Each path below is one point turned by a fixed rotation once a step. After each direction that follows a path, write how fast that rotation turns it, in degrees a step (0 if it stays still).
Each turn is a multiple of 5 degrees from 10 to 175, or 0.
Each row of a path follows its step; steps can be skipped.
path 1
step 0: [-10.4   3.0  21.2   1.7  20.2   6.0 -23.0  18.6 -23.6  16.3 -26.3 -16.8
 -28.5 -12.6  12.5  -7.5  30.6  12.6  -5.9 -32.0 -10.5   2.9  15.8  24.4
 -32.6 -26.8   2.1 -13.9 -35.4  14.1   9.5]
step 1: [ 31.6   8.6   4.7 -13.4 -18.8   5.3  -3.3 -26.3   9.0   6.9  11.3   9.1
 -24.3  22.8   2.9  33.7 -22.2  31.6  -6.1   0.5  13.6  39.2 -13.5 -19.0
  17.8 -16.9  36.4   9.8  13.6  17.7 -14.9]
step 2: [ -8.0  -6.5   7.7  -9.8  42.4  28.6   0.0   5.2  27.9 -24.3  -4.8   8.7
 -23.2 -15.1 -21.2   2.8 -21.4 -23.3   9.5  34.3   7.0  15.9   1.9  36.9
 -23.1  14.2 -12.9  -4.0 -12.7   0.7  32.8]
step 3: [-17.5  40.4  -8.1  21.3  12.3 -17.5  43.3  -2.2 -24.9 -17.3   3.5  -4.9
  -7.7  -8.2   2.2 -14.5   7.5  11.3  15.0  -2.7   3.3  33.4 -12.0  -1.0
  24.1   5.3   3.2 -21.5  18.0 -21.2 -44.7]
step 4: [-26.0 -21.5  -1.5 -17.3  34.8  -1.5 -10.5  -6.5  -0.7  20.9 -26.4 -13.9
   4.9  -7.0  21.9  18.5  34.2  -5.5 -28.8 -16.3  14.7   7.6  34.2  11.8
 -31.4 -24.8  27.4 -11.2 -13.8  -2.5   7.5]
step 5: [ 18.5  39.2  -3.1 -21.1   7.1  20.6 -10.8  -1.6 -16.6  16.0  13.9  21.8
 -18.3  45.6  -2.7  12.2 -23.4   1.6  14.0  -3.0  12.1   4.4  -1.8  -4.4
  16.4  10.0  34.9  32.6  -0.3  20.6 -28.7]
step 6: [-17.2 -21.4 -10.9   1.9  17.3   4.9   2.7  -1.8  39.9 -11.4 -15.8 -13.0
 -29.8 -13.2 -35.8 -28.4  -7.9 -20.6   0.1  29.4   0.3   8.1   8.3  34.5
  -3.5  -9.0   8.7  15.9  36.2   8.1  24.1]
step 7: [-29.8  45.2   0.0  -1.8  17.7 -17.9  19.5 -30.8 -19.2 -32.4  24.2  18.2
  13.1  -0.7  16.3  -0.7  31.6  13.1  24.1  -1.6   8.2  -9.0 -24.8  12.0
  13.2 -12.0 -12.8  -1.4  13.2  -5.4 -24.2]
step 8: [  3.5  -2.6 -22.5  -3.9   0.4  -8.3   4.7   1.1 -14.3  43.1  -5.6 -35.0
  -9.1 -19.9  20.5   2.5   9.8  -7.2 -15.1 -33.4  23.1  -8.4  18.2  35.3
 -37.2  -2.3  28.5  -6.6   3.2   3.0  24.3]
step 9: [ 24.2  43.3  22.3   4.4  -7.4   8.0 -15.0   7.2   4.2   9.4   5.3  26.0
  -3.8   9.3   1.8  26.0   3.8  17.1 -18.5  28.0  -8.9  -4.3   1.3  12.1
  19.3 -13.5  22.5  40.2  -3.2  39.5 -29.6]
step 10: [-14.7 -30.5   2.4 -10.1  -7.7  11.8  25.3  -5.5  12.4  -7.9  -4.6  11.4
 -29.9 -12.8  -8.7   4.0 -21.8  -8.7  25.4  39.9   4.3 -14.9  -0.6  23.4
 -14.9  12.2  20.8 -11.2  47.3  -8.3  36.4]
step 11: [-13.0  55.8 -27.4  18.4  34.2 -16.1  23.1   5.3 -10.8 -25.9 -17.5 -10.9
   7.3 -14.0   2.8  18.6  13.2   9.3  16.7   6.5 -17.3 -25.4 -23.3   0.8
   4.3 -14.6 -26.3  -7.1  -8.0   3.8 -16.3]
[-11.0  -7.3  -0.3   6.0   5.6   3.6   8.6   0.7  -6.4   5.8   1.9 -11.3
   5.1   7.0  10.1  11.1  -2.2   6.2   3.3 -14.9  -1.7  -0.7  -4.4  -3.3
  -7.1 -13.0  -7.0   2.4   2.5   7.0  -1.0] -> 95
[-7.5 -7.3  7.6 -7.6 -6.1 -6.4  0.7  8.3 -4.6 11.8 -2.7 -0.6  0.0 -3.8
 -2.8  4.8 13.2  3.0 -1.3 -4.5  0.7  1.4 -0.4  0.1  3.5 14.9 10.2  2.0
 -7.9 15.2 -6.9] -> 85
[  3.8  -7.9   1.5  -7.7  15.5  -4.5   2.4   5.6  -2.9  -4.0   8.2  -5.7
  -2.6  -6.2 -17.1   2.2  -2.9  13.1   2.5   5.0  11.1  -7.1  -6.7  -4.4
   7.4  -0.7  -5.7   2.5   4.5   0.8   3.8] -> 85
[ 10.5   0.2   8.0   0.2  -2.3  -9.6  15.6  -4.1   3.9   1.0  -2.6  -6.4
   2.9   2.4   6.8  -2.2  -0.1  -6.9   0.7   6.0  -3.7 -25.5  -1.8   3.0
   0.6  -1.6   5.0   4.3  -0.2   3.6   0.6] -> 20
[-10.9   6.3   2.8  -7.5  -1.6  -6.2   8.6   8.0  -7.2  -9.5  -6.3   2.7
  -4.2  -7.9   1.8  -7.8  15.1  -4.0   5.8  -2.9  -5.7  -0.1  -4.3 -11.0
  -0.2  -8.2  -0.4  -8.5   7.0  -6.4   7.7] -> 95
path 2
step 0: [ 11.3  -4.9 -34.5  -4.0 -12.5 -12.0  38.5  -0.8  19.5  21.5 -23.2  22.6
   3.4 -26.3  -2.7   9.3  35.5   0.7 -11.9  -8.9  37.4  26.3   4.8  15.6
  10.4   4.4  23.4  -2.2   2.1   2.5  12.8]
step 1: [-17.2   6.6 -18.5 -42.2   3.1  -1.4 -36.4  -6.5  29.8  13.1   4.2  -5.1
   5.9   9.0  31.5  20.2 -12.5   2.4   1.1  -4.7  25.8 -28.2  16.3  17.7
  -5.3 -16.0   1.8   3.4  23.6  29.6   6.8]
step 2: [  8.0 -16.8  24.5   4.7   9.5 -20.1   5.6  -2.9  24.7 -14.4 -22.5  29.7
  -0.7   0.2  30.8 -43.4  -7.1  35.2  23.1  -2.2   7.0  18.3  -4.7   4.6
  12.1   8.3   6.4  -1.8  -2.9  31.2  -9.6]
step 3: [ 11.6 -13.7   3.6 -22.6 -14.3  48.2   4.8 -23.8  11.7 -10.6  -1.9  17.7
  33.9  35.5  -5.8 -25.9   2.1 -21.2  -2.1  16.1 -18.3   6.1   3.6  10.6
 -22.7  -8.1  -4.5  14.1  14.1  11.6  26.4]
step 4: [ 17.0 -34.1  20.9   8.7  -5.6  25.6  18.4  55.9 -21.0   8.1   5.7  -8.3
  -2.3 -13.8  32.6 -10.0 -11.8   2.7 -13.9 -18.2  -5.1   0.5  23.7  28.1
  -9.7  -0.6  -9.0  15.3   0.0   2.8 -12.4]
step 5: [ 23.6  -8.9  -9.0 -11.4  20.3   2.0  27.5  11.8   0.3  13.1   5.1 -11.4
  21.7  23.0  14.9  16.6  17.3  -7.4 -17.6   7.7   5.7  -1.3  -0.4 -26.0
 -29.6  18.2  30.7 -40.0 -27.2  14.8  20.1]
step 6: [ -5.5  -6.0  -3.6  10.9  10.6   4.4   0.2  21.9 -16.3  -5.4   3.6  13.7
 -12.5 -15.3  -1.2   9.5  35.1 -10.2  38.9 -18.4  44.5 -25.6   9.8  11.9
 -10.8  -8.9  23.5  14.5  24.0  13.8  32.3]
step 7: [  9.8 -12.2 -13.2 -30.1  -2.7  -4.8 -34.0  11.2  -3.5  10.0   0.0  30.7
 -15.0  37.1  -3.0  29.6  -6.5  15.4  28.4  -4.9  -5.8   9.0  15.4  -6.4
  15.5  19.3   0.3  -9.4 -16.1  43.8 -12.3]
step 8: [ 11.7 -24.8  -0.4  -3.4 -12.6  -6.4  31.7 -14.2   0.0 -12.3 -56.7  24.2
  12.3  13.7 -20.6  -0.3  14.5  20.0   1.7  23.9  29.8  -7.5  -2.7  25.4
   1.3  -5.1   1.8  11.0  17.8  -2.5 -20.9]
step 9: [ 11.1  -5.4 -31.3 -22.1 -30.5  -1.5 -28.9  17.9  10.6  16.6  -3.6  24.7
  14.9   0.4  39.6  -5.3 -20.1  -5.6 -15.6  27.8   0.6  -7.0  23.0  14.3
 -20.6  -7.7 -18.6  15.3  -4.5 -15.1  20.9]
step 10: [-12.9 -11.1  18.4   7.9  42.5  -2.7  23.3  10.0   6.9  14.6  -4.9  17.5
  -3.9   8.9  29.4 -22.8 -25.6  17.6 -16.1   0.0  21.6  28.0  22.8   8.3
 -17.9 -26.0  27.5 -20.2   1.4  -2.4 -14.7]
step 11: [ 11.4   0.0 -10.7  -7.3 -15.1  30.9   9.6 -10.1  40.4  25.9  12.7   8.3
   2.0   0.0   4.3  -8.6  30.4  -4.1  -1.4 -14.4   3.3  28.9  -5.2   9.6
  -8.8  12.8  17.5  -7.8  17.2  16.7  53.4]
[ -0.9   0.8   7.2  -1.1 -14.1  11.8   4.1  -0.6  10.1  -3.1  -6.3  -3.7
  -6.2  -6.1  -1.2  17.7  -0.3  -1.8  -9.3   0.4  -0.8  -2.1   0.8  12.7
  -0.9  10.7   1.4  -6.1  -0.8   2.3  -9.8] -> 95
[  3.3  -0.5  -6.8  -9.6   5.8   7.5   5.0   3.8 -11.9   0.3   4.7  -4.5
 -10.6  -6.2  -4.9   5.0  13.5   4.7  11.9   7.9  -8.0  -8.1  -2.0  -1.2
  -4.5   1.4   8.9   4.9 -10.6  -1.0  -6.0] -> 45
[ -5.9   4.4  -8.1  -1.4  -4.4   2.7  -4.0  -5.3  -3.5  -4.4   5.7   0.4
   6.9  -5.4   3.5   0.1   2.5 -17.5  11.4  -8.6   6.0   3.0  13.0  10.1
  -9.3  -0.7 -10.2   6.2  -6.7  -2.9  -4.5] -> 130
[ -7.6   3.3  -9.7   5.9   9.3  -5.9  13.4  11.0   6.6   3.0   3.3  -1.7
  -2.4   5.9   8.3   9.3  -7.2 -12.0   0.1   1.4  -3.5   3.4 -10.4  10.4
   2.1  -0.8   8.3   6.0  -3.1  -3.0   6.0] -> 70
[  5.4   5.4 -11.9  -2.2   4.2  -4.7  -0.5   6.1  -6.5   7.8 -12.9 -15.6
  15.8  -5.9   6.4   0.2   5.7   2.2  -9.9   1.9   0.9  -4.8  -3.2   2.8
   1.7   3.5  -8.8   1.2   3.5   4.5  -7.1] -> 90
[  6.7   8.1   6.5 -17.6  -1.5  -3.7   3.3   4.0  -8.5   1.4  -5.6   8.4
  -4.8   8.0   2.6  -5.3  -1.6   2.3  -6.7  -9.4   9.6   1.4  -3.5   8.6
 -12.6   6.7   4.7   7.6  -1.7   5.4   6.4] -> 0
[  0.1 -16.7   0.6  -1.7  -4.9  -0.8  -3.9   1.9  -2.7  -4.3 -11.2  -0.5
  -8.5   8.7  -1.8 -12.8  -0.5 -16.1  -6.2  11.2  -5.5  -1.1  -5.9   1.6
   1.1   1.0  -7.2   7.7  -5.1  -3.0  -6.9] -> 70
